In the data rows, the value 50 means zero.
Here are some numbered points:
[59 36 59 44 62 42 39 61 42 41 34 41 55 67 58 62 48 42 50 48 31 48 32 52 61 44
 74 58 49 56 38 62 63 55 76 31 49 38 58 47 48 23 50 61 42 37 63 39 48 33 75 59
 50 53 36 50 58 72 56 60 59 56 69 70 69 44 58 61 36 46 55 59 54 60 36 59 74 66
 49 39 54 51 64 22 51 39 51 37 37 51 38 73 34 35 53 35 52 48 49 59 59 57 32 57
 24 63 61 40 67 40 64 32 50 44 70 57 49 53 49 49 19 49 68 51 51 57 52] 0
[24 49 31 37 12 45 30 34 34 41 52 30 81 54 39 25 63 59 47 67 67 61 28 58 53 66
 57 63 70 78 15 56 42 53 27 39 11 50 40 59 16 32 28 65 39 56 53 96 59 52 42 50
 60 61 32 33 30 59 77 12 68 64 62 44 38 99 69 34 84 67 37 49 46 46 62 47 54 52
 41 68 33 58 44 37 53 38 45 56 53 64 81 36 49 42 59 42 65 68 52 47 48 66 38 41
 66 15 60 33 47 65 63 61 17 36 39 45 41 32 38 49 76 42 43 85 47 54 61] 1
[41 37 20 63 67 30 43 41 49 30 51 42 68 50 23 52 57 40 68 18 58 74 28 70 66 59
 89 73 39 61 42 47 32 41 39 54 77 16 58 69 60 17 28 48 64 51 53 64 56 36 79 39
 21 45 61 78 32 55 61 36 22 55 33 42 25 45 46 68 32 44 40 59 35 32 49 60 55 79
 33 42 36 51 47 89 64 69 23 67 48 29 56 29 65 44 72 54 46 38 40 64 52 80 79  5
 49 59 27 63 80 54 64 55 71 19 37 54 32 59 57 50 61 58 54 19 51 80 83] 2
[32 58 51 46 53 85 59 41 21 34 18 42 66 75 33 47 62 14 16 46 70 27 77 65 77 56
 69 54 83 17 82 51 43 48 32 33 61 62 42 68 41 30 61 30 56 74 55 45 29 60 87 43
 45 62 39 96 68 14 46 73 23 51 62 56 17 51 43 58 43 56 29 44 31 37 48 58 65 61
 99 12 63  8 70 54 41 19 49 85 84 64 41 51  0 22 42 72 33 52  1 39 35  7 40 48
 43 46 65 24 82 49 63 28  0 78 47 55 35 34 30 42 40 67 75 49 58 28 50] 3
[53 36 59 45 66 40 35 50 39 22 39 35 51 81 57 58 59 42 42 39 41 54 39 44 70 35
 79 53 38 58 29 63 63 45 72 39 32 21 60 54 63 27 52 67 32 44 63 40 46 27 73 63
 53 51 27 56 51 66 56 59 63 60 69 62 76 47 53 57 35 37 48 65 57 44 39 62 71 80
 29 40 53 52 69 20 55 35 40 44 31 55 37 86 36 27 61 45 45 46 50 64 50 53 42 41
 16 72 71 46 60 48 60 45 43 41 75 67 42 52 49 55 28 49 63 44 65 66 44] 4
[62 58 52 48 50 49 58 64 54 40 60 65 50 33 56 51 45 58 60 59 44 30 61 56 41 53
 41 42 50 46 59 46 40 55 42 58 55 65 56 40 59 60 65 40 53 55 46 41 40 61 48 42
 50 48 67 61 47 31 48 37 48 62 34 48 53 35 45 47 50 49 48 49 40 42 55 49 58 61
 60 48 60 47 52 70 37 54 44 53 59 45 46 36 44 62 39 63 45 46 50 58 49 43 66 56
 59 51 52 46 38 44 40 43 58 53 45 59 59 44 49 45 55 43 56 37 61 44 48] 5
[55 12 53 41 58 69 86 58 72 25 46 67 42 28 77 72 36 27 56 35 55 30 58 21 57 60
 48 39 48 41 83 17 66 66 56 55 37 72 23 14 90 90 77 39 72 60 41 32 50 87 34 27
 65 35 57 59 75 28 29 63 22 42 33 25 54 28 38 41 63 42 75 48 74 45 64 56 64 27
 70 37 37 60 56 56 69 59 44 66 69 46 49 37 41 47 28 41 45 30 45 48 65 41 36 57
 51 64 47 54 26 50 18 30 53 62 28 45 67 56 54 38 43 58 39 40 61 30 47] 6
[42 57 48 48 65 61 47 30 51 57 52 41 53 46 26 42 39 44 70 57 51 69 35 63 54 54
 55 61 47 53 65 36 47 51 42 59 74 38 60 59 39 37 46 38 54 53 43 56 50 36 56 52
 44 44 70 45 55 33 68 45 29 47 50 49 52 45 35 63 46 49 46 50 19 45 41 38 25 65
 80 35 39 45 34 59 62 58 44 51 56 47 50 37 67 64 59 54 54 48 57 52 69 56 44 62
 56 63 34 55 64 47 46 47 64 27 50 38 59 69 44 32 54 67 53 59 43 53 53] 7
[38 59 50 46 22 49 33 23 32 65 43 22 64 43 38 41 53 49 42 68 64 64 42 52 37 56
 47 66 55 59 39 52 49 53 31 42 15 56 47 69 17 43 25 66 44 49 54 70 51 48 43 45
 63 60 34 45 30 57 48 36 65 48 65 42 36 99 65 28 68 66 37 44 58 48 52 44 44 52
 39 65 38 62 36 43 51 40 46 45 45 56 71 45 53 40 64 39 57 59 50 44 49 63 36 46
 64 25 50 33 55 61 61 57 23 35 56 58 58 52 42 48 67 45 42 60 46 48 68] 8
[39 61 33 50 36 23 54 65 59 51 41 68 53 50 72 32 44 63 60 57 58 60 32 58 38 70
 51 56 28 47 29 47 54 55 37 70 26 66 43 23 55 67 51 68 46 57 48 33 58 56 42 34
 49 55 42 18 44 68 67 49 58 54 47 62 56 71 62 51 71 43 67 48 61 66 65 45 44 33
 27 69 50 67 43 23 65 24 80 46 51 47 64 55 62 61 49 43 70 62 64 52 48 46 36 84
 26 43 73 40 35 52 62 66 59 63 63 54 45 31 72 76 53 55 35 72 50 70 42] 9
[55 61 62 48 51 84 47 74 57 69 44 54 26 45 45 27 36 53 47 48 42 30 64 56 38 67
 24 30 61 43 47 40 46 57 65 50 22 79 55 58 57 47 24 53 52 52 42 67 43 60 50 61
 52 77 78 33 60 60 67 44 69 57 38 68 27 52 65 46 51 43 28 37 39 55 60 38 42 54
 54 60 63 36 36 34 53 71 65 51 36 60 45 26 59 52 43 53 42 61 44 33 32 43 65 32
 79 45 43 58 50 45 47 43 63 54 49 36 45 55 59 47 44 27 41 66 60 49 29] 10
[51 46 42 41 48 59 63 42 45 51 50 42 55 37 47 50 54 48 45 54 61 47 50 59 49 55
 38 57 62 58 44 43 55 52 45 46 37 41 46 47 34 60 45 46 51 57 50 58 60 63 43 49
 49 55 50 38 41 47 49 48 55 40 47 34 47 72 62 42 63 47 44 51 53 50 50 45 52 46
 53 64 40 50 43 47 64 51 51 59 48 60 57 26 54 56 57 52 59 52 43 46 48 60 36 61
 58 46 47 35 35 63 47 48 51 39 46 46 68 56 38 59 50 47 38 66 46 41 56] 11
[61 70 48 63 34 40 38 68 63 64 68 61 43 42 38 38 49 66 60 53 51 50 59 58 41 49
 38 52 36 42 50 46 49 44 41 75 57 62 41 32 59 68 66 58 49 70 36 50 40 62 39 36
 53 35 53 42 53 57 60 46 37 63 38 46 87 55 51 58 52 41 73 18 60 51 52 44 26 28
 25 59 50 53 37 50 49 56 67 35 43 32 62 45 78 74 40 45 53 48 87 60 70 63 38 74
 34 47 31 35 49 35 41 63 67 62 58 55 39 52 44 62 69 58 32 40 31 61 47] 12
[33 40 35 63 52 42 62 12 37 40 58 50 66 51 39 55 48 25 51 36 79 68 57 64 72 49
 57 75 64 46 54 57 47 38 24 65 46 30 29 51 44 49 30 52 59 79 50 63 70 70 65 39
 25 34 57 44 37 60 42 51 16 38 56 25 53 70 37 48 44 38 52 36 51 51 49 40 39 36
 66 54 23 53 41 68 72 61 44 80 78 40 72 27 69 70 35 55 65 50 41 43 75 62 29 81
 51 46 24 44 56 64 39 49 39 49 43 40 61 58 44 48 66 62 36 70 35 56 67] 13
[72 69 49 49 51 53 58 67 64 40 57 68 56  9 53 55 44 63 68 68 50 26 74 58 41 60
 50 35 54 41 72 36 35 67 28 67 66 69 65 33 77 66 68 33 49 64 45 49 44 75 50 41
 52 48 73 66 44 18 53 31 51 67 17 44 53 25 48 36 49 47 52 52 39 42 64 46 65 66
 70 45 64 40 43 84 41 66 39 61 58 38 36 37 37 67 33 78 35 41 47 61 54 48 74 51
 73 50 53 39 40 42 42 39 69 50 27 46 65 52 57 32 67 39 70 27 65 41 56] 14
[43 47 55 55 50 72 54 74 50 62 43 45 44 39 44 44 39 61 54 50 54 45 52 58 39 65
 33 42 56 43 59 42 47 54 54 52 39 61 49 51 51 40 37 52 52 53 34 59 46 61 55 47
 59 61 58 53 55 45 65 55 54 49 26 65 28 57 61 45 58 63 36 49 36 56 52 43 41 49
 58 50 59 32 51 53 58 65 58 56 47 54 45 26 61 57 40 44 51 57 48 42 39 38 58 33
 71 43 45 45 57 60 40 53 63 60 44 42 47 58 61 44 50 26 46 53 51 37 31] 15
[29 72 71 38 74 33 71 29 31 76 74 63  7 24 47 46 62 73 31 32 23 55 44 35 40 42
 42 36 56 35 54 73 32 37 83 51 89 67 27 89 36 58  7 15 40 25 51 34 55 48 11 36
 67 90 76 49 44 37 23 69 62 23 45 57 14  4 50 32 50 55 25 79 58 43 67 64 49 31
 49 65 57 50 41 83 43 52 32 55 76 47 40 42 60 37 71 55 28 74 59 57  0  8 74  0
 58 53 43 93 25 69 47 75 63 51 55 31 76 63 87 60 34 29 77 34 74 54 23] 16
[42 30 62 56 30 49 59 82 50 69 34 36 59 31 82 56 39 59 20 38 35 25 48 67 32 57
 46 32 55 52 10 80 68 78 70 37  0 69 22 29 45 55 31 54 47 51 44 66 56 61 50 67
 65 59 58 38 67 64 40 75 78 67 42 69 59 88 87 47 73 46 46 44 95 90 43 34 68 52
 47 76 38 39 56 24 75 76 73 53 29 64 39 15 55 37 30 24 70 52 41 36 64 61 36 39
 49 38 40 58 31 65 60 35 63 69 52 42 43 55 61 69 33 28 29 75 47 57 38] 17
[54 66 16 30 42 50 42 45 54 57 44 34 54 78 46 25 56 99 27 70 48 41 61 65 36  7
 24 57 79 79 45 50 47 51 48 34 79 23 74 56 21 64 50 60 17 39 46 51 36 29 32 77
 67 86 81 42 47 38 54 51 94 73 32 31 67 18 70 56 76 63 29 46 35 26 62 47 82 63
 27 63 86 50 74 69 51 41 54 34 37 64 54 48 68 42 87 93 33 50 92 61 55 24 69 20
 65 55 85 35 42 65 70 55 76 41 53 68 50 22 35 71 37 12 89 69 38 46 28] 18
[36 86 47 45 51 28 58 65 61 63 39 55 21 57 54 44 38 59 34 39 44 42 73 54 54 34
 48 35 40 24 59 56 42 52 57 82 39 42 20 45 75 47 72 38 39 69 30 32 50 62 48 51
 67 47 57 69 61 55 42 96 39 48 49 71 55 13 61 69 28 28 41 51 72 45 58 33 50 41
 34 41 47 43 50 66 26 42 51 38 52 61 14 83 47 52 30 56 43 58 69 38 34  4 58 37
 46 53 50 91 51 23 54 50 68 93 47 46 62 39 47 88 41 53 59 44 49 66 42] 19
[55 33 57 57 23 58 55 81 41 65 35 34 39 44 67 47 28 48 39 31 44 30 42 52 52 63
 45 43 65 49 26 78 64 79 69 45  5 62 29 35 58 46 36 63 42 46 40 70 56 68 70 63
 69 66 64 50 63 67 42 70 63 64 34 63 60 76 77 39 62 60 41 53 74 70 33 44 65 51
 50 63 48 47 65 34 74 74 61 54 25 63 42 26 54 42 34 28 63 51 45 33 38 65 51 25
 70 32 45 53 30 63 53 31 50 71 42 44 40 56 56 59 43 27 38 68 47 57 36] 20
[43 53 47 51 48 45 46 46 54 54 52 50 47 49 55 41 49 57 55 49 51 62 47 49 44 59
 41 48 49 53 47 46 45 48 44 54 52 52 49 52 47 59 38 54 49 47 44 54 46 50 39 43
 55 52 48 41 44 53 49 43 56 46 49 49 34 48 55 52 58 46 49 45 52 49 62 53 41 43
 31 57 49 56 52 47 46 45 56 47 47 50 60 49 63 52 50 42 44 56 60 46 47 54 52 45
 55 39 53 50 47 50 53 66 57 48 54 48 48 41 54 52 59 44 42 51 44 55 45] 21
[65 54 46 55 59 50 35 43 46 50 58 47 52 66 41 52 61 43 64 50 47 62 41 52 50 32
 57 57 44 53 61 49 49 30 45 54 79 31 77 66 52 43 61 55 53 36 61 41 45 29 56 57
 31 43 54 53 44 46 62 36 49 51 45 51 58 34 34 61 35 44 57 50 38 42 51 56 40 63
 42 38 66 51 57 50 38 52 45 43 54 40 52 65 57 60 68 47 43 41 54 68 57 58 62 51
 47 66 52 44 65 43 55 47 52 33 58 57 46 51 39 47 51 58 68 34 57 54 57] 22
[51 73 53 48 42 33 52 73 56 55 51 55 31 48 46 41 28 58 38 30 48 44 72 54 40 43
 51 41 37 26 52 58 52 56 61 76 50 50 27 43 78 51 59 34 42 72 37 29 50 62 48 51
 73 43 67 68 67 61 39 71 39 56 53 69 60 21 50 59 39 40 42 43 71 44 54 38 49 49
 41 30 57 47 52 60 38 50 56 47 41 56 28 77 45 56 36 60 52 50 69 48 40 12 62 41
 36 48 55 83 50 22 48 49 59 95 45 52 52 36 38 64 40 49 57 45 47 61 48] 23
[74 60 67 65 47 54 33 59 44 57 74 67 51 55 44 61 48 53 56 51 47 32 63 47 43 40
 40 44 56 45 42 58 49 53 50 36 58 55 73 53 53 53 57 62 42 39 46 49 49 47 49 65
 40 60 51 49 48 48 64 40 61 65 45 57 64 48 48 46 34 60 56 44 42 41 47 50 26 47
 38 53 71 56 66 35 31 59 60 41 48 44 56 58 69 63 47 59 38 49 65 59 60 49 47 67
 46 34 56 39 54 31 43 44 54 60 55 51 32 41 45 47 56 40 56 42 36 41 50] 24
[61 10 56 32 60 64 83 58 52 21 51 75 49 41 78 61 53 34 55 43 46 40 45 15 61 79
 43 33 49 48 79 25 48 68 54 62 42 69 27 25 87 95 76 41 70 67 37 17 57 86 36 18
 58 28 53 57 56 29 21 75 23 50 38 14 38 26 25 41 62 41 71 37 69 62 43 61 73 32
 61 28 47 57 57 58 46 58 38 69 58 51 34 29 18 35 27 50 60 40 19 47 44 45 55 64
 62 51 53 33 21 47 12 28 46 54 43 48 58 49 47 34 40 44 48 52 53 29 52] 25
[34 48 32 68 64 33 43 35 48 42 60 41 60 53 50 48 48 44 65 28 64 79 33 55 55 51
 76 63 51 55 52 52 40 43 29 58 71 29 50 59 54 38 44 47 65 44 53 65 55 30 78 48
 34 39 63 59 37 50 63 31 38 52 35 39 31 44 49 57 54 41 45 54 37 49 56 61 53 65
 50 55 37 58 47 83 56 71 35 66 52 39 67 38 65 47 64 48 45 46 45 70 53 69 63 31
 52 48 31 53 66 63 56 56 50 27 44 40 42 48 49 38 61 48 51 35 51 71 69] 26
[30 36 35 51 57 66 54 45 74 52 56 49 43 39 70 40 32 52 73 34 64 53 56 34 39 67
 39 42 58 68 59 29 46 46 36 49 54 48 45 55 67 74 38 46 73 45 32 40 43 46 38 55
 43 56 80 63 57 41 35 50 55 43 36 24 28 40 46 51 63 44 57 45 49 46 70 71 56 30
 36 49 45 55 49 54 65 63 35 56 52 59 45 28 53 53 54 47 47 37 43 53 54 58 65 25
 64 46 57 58 39 60 45 62 65 46 28 57 52 42 41 49 69 33 35 43 46 48 51] 27
[27 49 46 16 73 68 68  4 48 40 33 18 45 41 31 37 48 42 34 62 70 47 61 47 70 41
 43 72 72 60 75 29 49 42 25 51 49 32 50 69 27 44 50 35 58 63 53 56 63 48 40 80
 50 54 65 51 52 19 46 61 45 35 70 33 51 49 48 58 59 48 37 70 30 37 42 28 56 53
 99 37 40 29 36 55 63 46 45 74 73 79 45 33 34 35 49 73 55 43 47 43 53 18 29 55
 52 71 60 69 51 55 43 39 38 52 41 38 78 40 35 36 39 76 65 61 63 19 52] 28
[ 8 38 41  7 41 58 62 34 73 61 32 45 53 68 55 28 40 56 26 60 53 59 41 47 43 42
 25 54 58 65 49 37 53 64 57 60 33 34 41 55 33 77 46 42 49 45 30 56 69 63 11 58
 84 72 75 29 58 31 30 65 43 26 61 24 42 55 69 46 57 45 21 61 75 47 41 36 63 32
 27 45 23 46 50 63 64 26 37 32 39 92 44 50 41 37 67 66 72 42 67  8 48 23 54 26
 68 47 62 77 27 68 47 55 58 58 35 44 69 37 26 73 50 44 39 82 33 63 45] 29
[56 53 77 78 75 57 51 99 18 49 30 50 31 21 70 50  8 35 39 18 26 29 37 45 74 88
 90 28 45 14 47 74 39 80 58 61 10 99  0  0 70 15 30 55 36 78 50 44 41 54 91 72
 41 41 45 71 84 69 64 85 61 88 28 99 71 74 55 70 62 46 73 35 43 98 53 45 56 48
 99 67 55 53 59  7 53 67 65 79 58 30 41 37 43 33  6 27 55 65 15 38 52 46 22 42
 26 56 38 76 73 47 45 36 41 99 57 46 18 67 82 20 24 31 23 76 71 65 35] 30
[52 67 67 21 54 53 70 51 60 26 49 84 51 40 46 50 61 39 66 79 42 35 67 45 54 52
 41 44 38 42 74 33 54 57 51 71 61 52 54 39 67 66 82 31 58 72 53 33 49 77 39 32
 72 19 48 35 52 23 50 54 22 42 55 43 60 27 30 49 49 34 53 47 50 49 38 45 51 65
 76 14 38 52 42 68 24 25 44 52 70 51 37 68 25 63 26 74 53 49 45 44 48 28 46 94
 41 68 54 60 25 27 31 36 46 65 44 47 73 55 51 47 52 79 61 46 67 53 54] 31
[43 32 39 48 53 50 60 28 41 29 49 48 57 42 47 61 53 32 57 52 72 68 55 60 69 45
 57 69 60 55 61 42 42 34 31 62 58 37 39 49 42 55 48 51 63 65 42 48 63 57 54 27
 34 40 55 49 48 60 55 57 28 49 47 26 54 63 38 56 58 31 58 42 61 51 49 44 46 40
 72 54 27 57 41 60 62 64 51 71 70 37 60 21 58 56 53 52 55 43 53 59 68 54 33 78
 41 54 37 54 53 60 47 58 45 40 44 39 63 54 44 51 66 70 37 57 47 43 71] 32
[73 59 44 58 72 40 26 45 63 47 69 48 47 65 32 77 78 48 74 57 36 67 40 36 52 37
 66 64 48 54 76 32 59 19 44 43 99 26 90 83 55 19 72 49 72 39 67 38 46 20 60 64
 14 45 43 66 43 62 74 14 32 62 45 45 53 23 25 74 26 65 64 47 25 48 58 61 41 71
 50 22 66 49 54 49 51 61 27 35 50 27 49 71 41 58 71 56 37 40 53 79 62 57 67 61
 33 62 42 50 70 43 65 36 67 22 62 64 39 69 41 44 61 71 71  2 43 55 59] 33
[42 39 42 54 53 48 56 37 47 45 52 57 53 51 47 57 51 40 60 44 65 53 45 58 60 54
 50 61 59 53 49 52 50 45 36 57 48 46 42 45 48 55 48 46 59 63 42 50 56 55 54 40
 39 44 54 49 47 50 43 59 36 42 45 36 53 58 41 57 53 45 47 41 54 53 48 47 47 43
 62 48 32 42 40 63 68 57 52 64 56 44 55 32 56 56 48 55 58 52 47 46 59 56 37 64
 52 43 38 48 50 58 51 58 48 48 41 43 61 49 45 52 61 65 39 67 48 46 62] 34
[59 72 53 59 71 18 35 82 57 42 49 66 23 46 56 69 59 23 55 29  6 60 45 52 85 58
 84 56 23 43 61 39 75 40 86 99 55 47 53 38 80 10 92 32 39 58 53 43 43 37 83 52
 43 12 59 67 66 75 46 68  0 54 48 88 79 29 42 84 23 31 68 49 67 79 29 27 83 71
 89 11 49 75 43 62 39 60 19 16 46 14  0 84 34 50 46 51 63 20 36 78 36 33 34 74
  5 97 29 58 53 18 47 27 77 41 82 58 66 86 55 43 24 99 73 32 59 74 69] 35
New points follow, each followed by the numbers of its five nearest points above by angle, seen from the average point of the numbered points, nearest first.
[33 52 40 52 59 49 51 69 53 58 47 53 34 40 56 39 24 61 68 47 48 42 35 52 48 89
 56 41 45 57 49 20 41 67 47 46 62 63 43 43 65 69 28 62 44 40 22 40 36 36 51 64
 39 51 65 69 68 48 59 45 64 52 37 70 46 40 66 55 50 49 55 52 34 48 66 42 45 49
 51 45 52 43 55 45 59 64 60 43 45 44 57 58 49 33 50 53 45 39 64 40 59 40 65 20
 60 64 60 64 47 48 62 54 61 72 48 57 22 41 43 26 62 37 47 60 43 54 39] 27 10 15 21 30
[37 50 24 46 30 34 56 70 63 45 49 70 56 50 66 43 36 72 53 55 61 66 32 69 29 69
 42 33 33 58  8 47 53 57 47 59 23 60 38 32 41 61 55 74 46 41 43 40 49 69 44 37
 59 50 52 19 42 84 63 48 67 59 57 59 46 64 58 51 65 41 63 44 62 55 76 47 55 31
 20 58 56 55 49 35 63 24 80 61 44 44 61 42 67 59 62 39 75 63 72 28 61 62 41 55
 31 37 56 45 28 52 56 83 58 60 46 50 35 22 41 84 64 50 23 74 39 63 45] 9 21 12 1 17
[58 45 44 63 39 44 55 65 54 54 53 63 55 65 52 56 59 48 60 53 54 56 53 46 55 49
 42 50 39 46 44 58 59 48 42 58 37 59 33 32 45 64 66 54 53 67 49 44 45 70 47 27
 56 35 31 31 49 53 53 60 37 39 52 48 59 53 43 52 59 45 67 31 71 63 53 53 49 39
 35 57 35 55 51 42 56 42 65 49 43 40 51 46 56 53 43 41 58 53 47 54 55 68 31 80
 41 47 41 31 44 56 44 47 44 61 56 52 53 54 45 60 60 60 37 51 43 56 55] 12 9 34 32 13
[49 44 71 64 72 30 53  5 19 48 74 58 31 59 61 54 49 21 54 32 30 70  5 80 65 29
 71 90 67 69 42 80 35 36 97 63 92 55 31 67  0 44  7 22 23 27 61 46 87 26 44 73
 56 71 72 38 45 46  0 44 34 51 47 36 74 49 23 10 57 61 13 62 77 56 35 33 44 43
 99 53 17 55 51 68 62 85 24 64 82 34 99 18 65 39 72 77 59 46 52 60 67 64 66 38
 47 52 19 67 25 94 55 39 32  5 31 44 76 74 70 51 50 51 76 96 59 53 64] 16 13 34 26 32
[41 71 48 33 61 63 58 34 40 43 40 23 46 36 28 57 68 64 37 63 60 48 74 39 50 39
 51 42 53 49 58 48 52 46 26 52 36 46 60 71 47 15 54 43 66 51 87 50 55 44 71 41
 40 46 45 47 33 69 77 44 56 42 55 62 28 61 61 74 42 45 46 59 24 47 42 52 50 66
 66 43 81 25 33 51 48 29 64 63 60 65 28 54 44 53 60 59 32 69 41 50 19 20 31 81
 52 57 43 46 70 31 47 61 53 58 72 33 73 50 49 64 22 73 63 46 69 32 54] 28 3 33 22 0
[42 52 43 50 55 34 60 46 44 35 44 57 54 56 46 56 56 43 53 60 49 64 41 70 45 50
 56 63 48 54 26 47 58 50 46 68 42 39 44 49 33 42 54 50 43 50 51 52 59 51 65 41
 58 52 33 31 39 73 65 52 44 45 60 55 47 55 44 70 61 56 43 58 57 56 47 38 42 54
 41 46 35 54 49 51 67 34 62 61 47 51 52 47 59 52 57 53 53 66 48 39 58 49 30 64
 34 54 40 55 46 44 59 63 49 42 57 41 69 55 58 80 36 56 51 72 49 65 50] 9 34 1 11 13
[34 33 37 49 61 60 51 55 54 51 53 47 55 44 64 56 36 54 57 39 60 52 54 41 44 68
 48 40 63 60 62 34 41 49 40 45 44 50 40 48 71 78 43 56 65 44 33 37 47 52 37 39
 41 57 67 72 56 36 33 41 59 44 35 24 41 54 50 49 64 37 54 48 50 46 70 52 63 25
 39 52 45 54 42 51 60 63 48 51 54 46 55 24 54 37 53 52 44 43 59 54 58 52 59 31
 70 54 51 63 39 66 44 54 60 47 37 45 44 33 42 41 73 50 39 49 37 52 43] 27 6 21 25 29
[48 41 57 53 54 56 45 47 50 54 48 42 46 53 55 50 46 37 48 49 50 49 37 40 53 50
 55 55 55 47 53 46 52 54 58 44 55 54 48 53 46 46 43 49 52 43 56 49 44 44 49 59
 50 57 45 58 62 43 37 53 50 45 58 48 39 51 48 49 49 59 52 53 51 57 44 50 49 52
 61 39 47 53 51 36 56 57 48 47 47 49 55 50 44 42 52 40 49 46 36 46 59 59 53 36
 55 56 45 52 52 52 53 47 45 48 51 55 38 59 54 34 48 44 50 42 54 52 47] 0 4 33 8 22
[41 59 61 52 44 45 37 43 50 59 46 39 58 47 38 40 49 39 50 50 56 55 42 57 58 56
 55 65 49 42 56 52 55 49 47 54 41 54 49 61 41 39 36 45 41 48 52 68 55 45 52 48
 45 43 48 52 55 47 49 39 41 45 63 56 43 77 51 40 47 55 40 47 50 55 41 39 40 59
 65 41 37 50 39 49 46 52 41 42 53 56 60 52 41 51 51 41 55 51 44 40 58 46 34 53
 53 45 47 57 58 52 51 43 45 50 51 48 49 59 51 44 61 64 43 52 47 49 55] 8 1 7 13 28
[53 42 52 49 56 58 60 62 50 44 44 59 53 53 67 58 52 52 54 53 46 44 50 32 48 60
 49 34 42 51 44 43 52 50 49 43 47 59 50 43 61 54 60 61 65 50 49 30 40 54 44 31
 42 49 33 39 49 55 53 55 54 45 55 56 41 45 44 66 49 50 69 50 46 59 62 69 51 41
 48 52 59 52 55 42 50 40 68 57 56 42 45 50 42 51 48 48 42 57 41 51 43 59 50 59
 42 56 54 29 53 48 48 53 53 53 59 51 48 50 54 60 39 48 43 49 56 48 43] 9 25 0 21 6
[37 28 55 47 66 50 58 48 45 44 31 46 63 65 63 53 53 27 52 52 53 59 28 41 65 43
 56 52 54 62 40 39 75 45 62 33 50 48 44 35 42 56 57 62 57 41 61 38 52 47 54 57
 42 38 42 35 58 67 41 59 46 44 65 40 62 54 49 63 54 49 58 51 58 57 47 49 54 53
 57 44 46 41 54 12 67 40 63 44 50 52 58 49 39 40 54 49 67 58 34 38 59 66 40 56
 29 42 59 31 49 54 61 37 33 39 54 37 48 56 41 57 47 61 42 69 45 40 54] 0 4 11 34 9
[52 71 59 51 44 62 56 60 45 66 49 59 47 45 44 43 46 43 51 57 48 37 46 55 46 57
 44 30 50 42 51 44 53 74 56 50 45 59 62 51 47 39 52 50 54 47 52 44 49 51 58 50
 38 57 50 38 57 47 65 55 47 59 54 75 43 47 46 66 45 60 55 46 27 57 45 44 34 56
 64 37 67 41 48 42 50 43 63 55 54 51 44 60 47 57 39 54 45 61 43 39 54 43 46 58
 63 43 44 55 60 34 50 49 53 73 49 36 37 49 51 49 40 52 45 60 59 39 44] 10 24 15 30 3
[31 46 62 31 69 59 60 29 75 37 37 67 69 59 40 50 71 22 70 66 31 84 28 23 55 42
 60 40 15 50 65 14 69 44 56 72 66 24 73 86 59 46 66 38 76 23 64 51 45 46 38  7
 55 35 42 31 36 73 47 44 13 16 87 37 13 31 29 65 29 51 61 52 54 64 42 65 63 71
 23 16 25 60 41 53 30  0 35 45 44 62 32 83 38 52 66 53 47 56 47 58 36 43 62 49
 39 60 60 40 60 43 46 42 46 27 52 53 73 68 46 67 25 94 61 18 57 60 68] 33 22 31 35 4
[78 62 53 61 46 54 35 58 45 47 66 52 48 57 53 63 55 59 55 51 42 38 54 53 49 45
 37 43 48 44 51 56 49 39 48 26 68 53 68 52 55 46 66 64 38 38 48 41 35 36 37 56
 44 60 39 48 39 54 58 40 62 58 59 51 70 43 50 51 41 66 61 44 46 47 48 48 36 48
 37 55 77 52 51 32 27 33 64 45 46 34 49 65 57 61 62 57 38 46 54 62 55 56 59 73
 44 47 59 43 53 43 50 47 57 38 53 65 30 49 44 50 59 43 55 29 44 36 48] 24 22 33 12 0
[42 24 48 38 47 67 53 38 59 50 31 44 38 55 63 42 36 54 37 50 59 44 52 48 44 48
 33 44 64 60 41 42 55 58 55 33 39 45 50 39 45 87 54 60 54 46 34 49 66 60 31 71
 51 69 61 45 59 45 47 64 73 50 57 24 61 55 68 42 62 47 49 51 56 47 46 43 56 33
 44 57 47 50 54 37 62 58 63 46 50 72 58 48 57 38 54 54 61 49 58 42 59 49 55 52
 60 43 65 44 27 59 48 54 48 56 39 43 51 25 33 56 58 26 43 80 41 36 51] 29 11 18 17 27
[48 41 79 45 79 33 87 43 47 49 77 94 20 65 81 61 53 36 55 36 12 58 27 32 47 45
 62 46 46 28 44 65 44 29 91 49 94 57 32 57 46 63 36 39 47  2 66 15 58 57 34 30
 70 75 38 32 58 56  0 80 33 38 68 58 45  0 30 43 39 61 48 75 85 65 49 69 41 21
 53 62 34 68 68 41 42 44 44 43 65 45 50 81 45 40 50 59 44 53 30 35 30 32 78 19
 28 38 47 78 12 67 59 58 34 57 37 44 59 60 84 68 19 37 78 48 45 52 49] 16 19 25 23 0
[37 55 32 41 43 37 55 47 63 52 41 59 50 49 69 45 43 61 51 51 57 62 40 51 40 63
 51 48 42 56 31 54 52 53 46 51 29 59 41 34 49 63 50 68 48 48 46 48 55 57 45 32
 48 44 38 32 44 77 57 54 65 50 52 63 50 61 53 54 69 37 64 43 61 56 62 52 50 37
 31 65 44 59 56 35 57 29 71 52 51 44 56 59 59 52 44 41 63 59 60 32 56 48 42 64
 39 43 58 47 38 50 51 69 46 62 55 45 49 46 54 72 56 47 37 64 49 60 43] 9 21 1 12 17
[55 52 68 53 43 43 41 55 51 54 53 58 41 68 54 45 54 56 46 69 43 35 65 36 47 40
 27 49 57 40 66 50 54 40 46 35 61 62 50 50 42 71 59 53 42 49 52 38 43 54 31 49
 59 58 27 46 62 36 33 58 58 45 70 41 57 52 35 47 50 62 60 36 66 50 54 53 32 27
 44 42 54 55 55 25 31 29 59 27 58 48 59 72 55 46 43 46 38 53 58 44 55 42 44 64
 50 48 71 36 44 51 43 51 26 72 41 65 34 42 48 42 60 46 45 48 38 46 43] 24 21 12 9 31
[31 46 39 33 40 39 41 49 65 51 43 35 41 81 53 33 48 71 48 65 45 71 51 43 39 43
 37 69 45 63 51 44 58 36 59 49 48 37 54 59 40 52 62 53 40 53 38 35 42 25 34 58
 69 71 52 46 58 45 34 59 53 54 38 32 59 43 44 56 65 35 41 57 71 53 51 51 77 54
 38 53 55 61 56 52 53 29 33 26 42 74 45 62 64 25 78 58 58 33 69 61 45 31 55 45
 34 74 71 50 37 62 57 50 61 55 64 69 60 45 32 72 55 58 66 64 39 65 43] 18 29 4 0 21
